(in the rows, 128 means zero)
One turn or mirror swaps these rows in pairs. Which row does each one swap with?
Boke: 109; 135; 130; 126; 152; 83; 166; 157; 135; 126; 78; 100; 124; 161
Nefa: 152; 127; 92; 127; 130; 167; 164; 144; 126; 149; 116; 127; 114; 136
rano: 168; 99; 91; 124; 122; 121; 138; 143; 135; 159; 137; 129; 107; 111
Noze: 142; 119; 101; 118; 129; 172; 141; 146; 131; 141; 123; 109; 119; 135
dozot: 136; 170; 102; 123; 132; 82; 161; 149; 148; 116; 106; 99; 113; 156
Piza: 134; 145; 138; 127; 131; 111; 176; 128; 125; 82; 120; 115; 157; 119
ruz: 178; 129; 74; 128; 137; 103; 146; 146; 114; 143; 111; 126; 90; 128
poso: 142; 110; 100; 123; 128; 107; 170; 135; 126; 101; 119; 112; 107; 192
dor: 130; 99; 87; 120; 120; 90; 134; 151; 145; 136; 124; 133; 107; 165
ges: 135; 148; 135; 140; 146; 142; 167; 142; 114; 110; 104; 143; 141; 139
guli: 165; 133; 115; 132; 145; 82; 190; 126; 108; 122; 71; 92; 112; 128
lofiz: 131; 93; 120; 113; 124; 108; 183; 128; 130; 109; 115; 74; 150; 97
vimin: 142; 66; 117; 118; 130; 92; 150; 139; 125; 145; 119; 101; 130; 96
git: 136; 63; 112; 121; 132; 68; 165; 139; 135; 115; 103; 105; 135; 137
Vus: 109; 99; 133; 114; 143; 105; 164; 145; 109; 102; 84; 90; 156; 121
pamuz: 147; 120; 107; 118; 138; 57; 150; 142; 121; 147; 82; 103; 113; 97
Kuve: 142; 105; 126; 114; 123; 118; 169; 124; 147; 122; 102; 77; 157; 91
ler: 163; 164; 86; 126; 114; 136; 158; 141; 143; 123; 111; 135; 128; 137

Swapped with ruz: git
Swapped with Piza: ges
Swapped with vimin: rano

